In the rows, 128 means zero.
Each named turn below is shown by a few rows before and after it. Which turns, in which order, take the first row of each later pair to the second? The first pair is answered.
guso:
[112  96 105 155 147 142 120 121] |-> [114 100 104 155 136 151 125 113]
[109 129  94 127 141 159 139 114] |-> [105 117  99 125 162 133 126 134]
[163 130 116 150  98 108 154 133] |-> [161 137 107 144 115 104 157 148]
[102 122 137 157 154 111 119 153] |-> [110 114 147 168 122 113 110 115]
Zeges:
[155 130 111 140 101 121 131  87] |-> [144 141 149 110 114  87 103 122]
[113 122 135 149 128 158 114 137] |-> [125 112 130 156 117 148 115 121]
[104 122 168 107 122 104 101 124] |-> [ 82 138 145 113 142 154 124 131]
[143 152 151 100 125 107 128 144] |-> [133 159 128 104 137 146 145 146]
zubu:
[136 135 121 114 111 110 132 109] |-> [129 129 127 108 122 107 136 112]
[157 111 121 138 134  94 116 125] |-> [157 113 122 138 131  94 110 126]
[ 89 116 119 137 152 173 135 135] |-> [107 130 122 153 131 184 131 124]
[ 98 144 116  98 139 133 167 144] |-> [ 95 123 102 116 148 145 160 136]
nimab:
[105 130 150 123 114 153 116 101] |-> [118 153 158 133 120 150 105 130]
[120  76 140 126 140  80 102 108] |-> [111  87 159 122 122  88  86 104]
[ 85 140 128 124 106 120 101  95] |-> [102 166 139 134 103 119  92 122]
[108 100 105 112 186  92 146 169] |-> [ 81  80 110 100 170 102 148 131]
Now pairs of rows:
Between the rows of a pair lie 2 to 3 turns.
[103  94  98  90 146 109 164 120] |-> [ 79 101 149  86 125 108 127 106] | guso Zeges nimab
[134 143 112 136 173 137 137 170] |-> [172 145 104 160 135 139 149 134] | Zeges zubu
[156 126 105 150 161 143 152 120] |-> [172 160 125 140 134 134 151 124] | zubu zubu
[ 97  69  98 100 144  78 158 101] |-> [144  80  97 165  95 126 143  64] | zubu zubu
[169 121 102 147 154 107 127 139] |-> [130 137 152 125 157 103  91 153] | Zeges guso Zeges
[140 123 146 150 104 123 117  99] |-> [158 135 143 156 117 118 117 129] | nimab nimab
[167 130 116 153 156 130 149 110] |-> [151 103 123 140 161 101 138 107] | guso Zeges nimab
[148 183 136 132 113 150 130 146] |-> [168 171 137 138  95 124 126 132] | Zeges Zeges
[109 149 138  86 133  88 167 136] |-> [ 73 114 112 117 168 143 157 126] | guso Zeges zubu
[105 159 138 133 128 162 125 140] |-> [121 129 105 159 144 153 140 136] | guso nimab Zeges
[116 144 173 106 118 109  96 145] |-> [113 127 107 130 171 155 134 160] | nimab zubu Zeges
[147 100 165 176  95 161  53 131] |-> [119 122 154 167 123 203  68 154] | Zeges Zeges
[180 139 126 178 112 127 104 127] |-> [168 162 149 160 102 128  94 133] | Zeges guso
[129 161 124 102 119 128 162 126] |-> [124 119 105 108 150 102 160 136] | zubu Zeges guso
[129  66  78 147 108 100 182  48] |-> [143  78  41 165 155 125 186 102] | guso guso zubu
[ 83 140 146 104 138 136 120 132] |-> [ 89 133 145 121 146 131  99 144] | guso nimab zubu
[111 110 111 145 151 156 130 125] |-> [111 140 145 138 122 166 115 117] | nimab nimab zubu
[130 156 141 140  98 157 120 115] |-> [139 154 132 131  92 142 138 105] | zubu Zeges Zeges
[134 107  75 162 135 155 139 106] |-> [169 117 112 160 105  89 104 120] | guso zubu Zeges
[110  95 142 122 119  96 102 112] |-> [ 84 120 140 116 122 152 110 104] | Zeges guso Zeges
[139 178 136 115 121 158 144 149] |-> [153 151 141  97 110  97 141 137] | Zeges Zeges zubu
[ 67 126 140 119 164 119 105 143] |-> [108 108 133 179 127 139  85 102] | zubu zubu Zeges
[178 115 114 138 155  72 159 131] |-> [109  94 130  97 158  81 160  98] | Zeges nimab nimab
[149 133 148 142 113 135 118 103] |-> [132 145 138 138 127 163 127 107] | Zeges Zeges Zeges
[141 124 145 114 153  75 104 165] |-> [149  89 140 154 111 106  95  87] | zubu guso
[189 150  83 161 123 116 161 107] |-> [162 141  69 138 159 111 179 129] | nimab guso
[129 101 103 138 115 171 178  95] |-> [161 117 158 122  72 102 141  98] | zubu Zeges
[106 126 111 132 132 155 132 127] |-> [103 128 141 117 135 122 110 142] | Zeges Zeges Zeges
[103 137 155 115 145 137 105 136] |-> [125 147 162 132 125 140  95 123] | guso nimab guso
[156 103 112 148 136 123 133 153] |-> [132  97 151 129 123 102 110 141] | guso nimab Zeges
[ 98 115 106 103 142 126 157 115] |-> [105 107 138 103 135  84 116 119] | zubu Zeges Zeges
[ 65 125  93 108 159 213 150 118] |-> [145 122  95 163  88 201 143  61] | nimab nimab Zeges
[162 109 105 154 159 118 152 154] |-> [112 104 107 123 134 148 174  99] | nimab nimab guso
[ 89 109 118 142 131 143 165 107] |-> [105  98 140 135 127  81 140 120] | guso Zeges Zeges
[ 92 160 155 104 128 163 120 142] |-> [143 100 114 155  97 144 129  79] | guso Zeges Zeges
[105  99 140 125 161 111 116 182] |-> [109  69 149 142 107 123 110 109] | nimab guso
[114 150 125 114 151 117 113 145] |-> [122 133  97 130 152 132 137 126] | nimab Zeges
[103 109 188 104 118  90  81 131] |-> [ 78 114 130 121 179 169 116 169] | nimab zubu Zeges
[128  67 109 142 165  97  92 125] |-> [123  99 160 114  98  99  89  78] | nimab guso Zeges
[145 145  97 186 160 176 109 152] |-> [174  94 101 193 133 109 101 110] | nimab Zeges
[117 142 119 136 163 152 119 164] |-> [101  88 121 135 158 137 114 120] | nimab nimab guso
[113 126 131 110  58 139 196  27] |-> [121 191 195  96  47 124 142  75] | nimab Zeges
[134 142 138 102 101 193 192 108] |-> [154 127 163  83  81 113 178 101] | Zeges zubu
[119 121 122 142 123 154 137  95] |-> [129 133 147 140 110 137 116  98] | nimab Zeges
[122 153 165 118 107 123  92 122] |-> [162 125 134 149 122  96  92 132] | nimab nimab guso
[159 118 119 131 167  69 113 154] |-> [148 128  82 142 187 140 153 149] | Zeges Zeges
[133  88  94 150 132 158 116 120] |-> [159 155 101 128 118 161 138 156] | zubu guso zubu
[175 128 121 162 112 126 125 136] |-> [156 100 108 154 109 129 137 107] | nimab nimab
[ 92  78 114 132 144 132 135 107] |-> [121 144 157 132  81 148 114 102] | zubu nimab zubu
[123 100 125 172 112 127 125  71] |-> [105 139 180 150 111 112  87 106] | nimab Zeges
[182 150 132 131  89  80 118 146] |-> [151  95 104 122  94  79 148  95] | nimab nimab nimab
[129 138 130 121  86 133 150  80] |-> [111 159 115  95 149 128 159 155] | nimab guso zubu
[103 102 118 126 135 165 120  93] |-> [131 142 117 112 103 163 147  93] | Zeges guso zubu
[144 165 163 112  93  98 113 119] |-> [139 180 147 100 120 102 131 149] | guso guso
[126 133 127 124 157 123 123 154] |-> [108 106 119 116 156 129 134 126] | nimab nimab
[102 135 117 119 120 169 127 116] |-> [130 144 145 126  90 129 103 112] | Zeges nimab Zeges
[138 134  99 105 129 118 177 127] |-> [135 133 121  94 126  85 160 139] | Zeges Zeges
[127 134 127 109 176 121 140 174] |-> [102 107 125 115 129 169 160  88] | Zeges nimab nimab
[159 146 119 139 125 152 129 127] |-> [154 125 100 133 132 146 140 116] | nimab nimab
[129 163 136 107 114 133 134 130] |-> [144 125 113 125 113 121 147 109] | zubu Zeges Zeges
[172 102  69 147 155  87 156 146] |-> [127  79 132 135  90 103 113  57] | guso nimab nimab
[123 156 127 133 116 176 136 116] |-> [122 154 147  91 109 105 139 125] | Zeges zubu zubu
[125 154 113 118 136 136 127 157] |-> [112 123  92 114 143 133 143 137] | nimab nimab
[ 99 111 152  96  98  91 128 125] |-> [ 70 101 129  98 128 125 135 135] | zubu Zeges
[ 99 106 147 100 141 108 108 125] |-> [ 97  98 143 117 148 120 101 123] | nimab zubu
[116 145 150  98 124 111 127 129] |-> [140 129 135 122 104 107 135  97] | Zeges Zeges Zeges
[158 117 122 169 130 140 104 136] |-> [144  93 113 165 129 137 114 114] | nimab nimab
[158 117 149 159  97 109 100 114] |-> [147 125 162 152 106 109  90 124] | Zeges nimab guso
[137 174 149 144 110 182 123 126] |-> [159 162 169 147  90 131 101 118] | Zeges Zeges
[136 117  95 152 142 161 143 129] |-> [144 164 127 114 122 132 147 149] | zubu zubu zubu
[130 130 146 171 100 164  98  94] |-> [166 144 127 184 122 152 100 141] | nimab nimab
[151 165 124 178 110 190 157 131] |-> [164 184 130 157 107 166 170 148] | nimab zubu
[168 123  72 151 138 145 169 132] |-> [132 104  69 126 164 135 175 136] | nimab guso
[141 136 153 113  86 132 133  94] |-> [ 96 137 135  93 131 159 151 121] | Zeges zubu Zeges
[102  96 122 128 135 119 128 109] |-> [126 137 146 147 108 140 101 119] | zubu nimab nimab
[127  83 123 131 105 108 126  82] |-> [ 71  99 141 106 159 134 110 124] | Zeges zubu Zeges
[122 118 179 132 122 113  81 132] |-> [109 126 115 140 160 183 133 146] | Zeges Zeges guso
[115 141 168 128  98 146 135 138] |-> [128 127 153 146  86 149 144 120] | Zeges Zeges
[102 107 143 141 139 158 119 104] |-> [113 137 166 135 124 160 106 119] | nimab zubu
[153 123  98 168 104  87  95 136] |-> [116 124 104 159 142 100  78 164] | Zeges zubu zubu
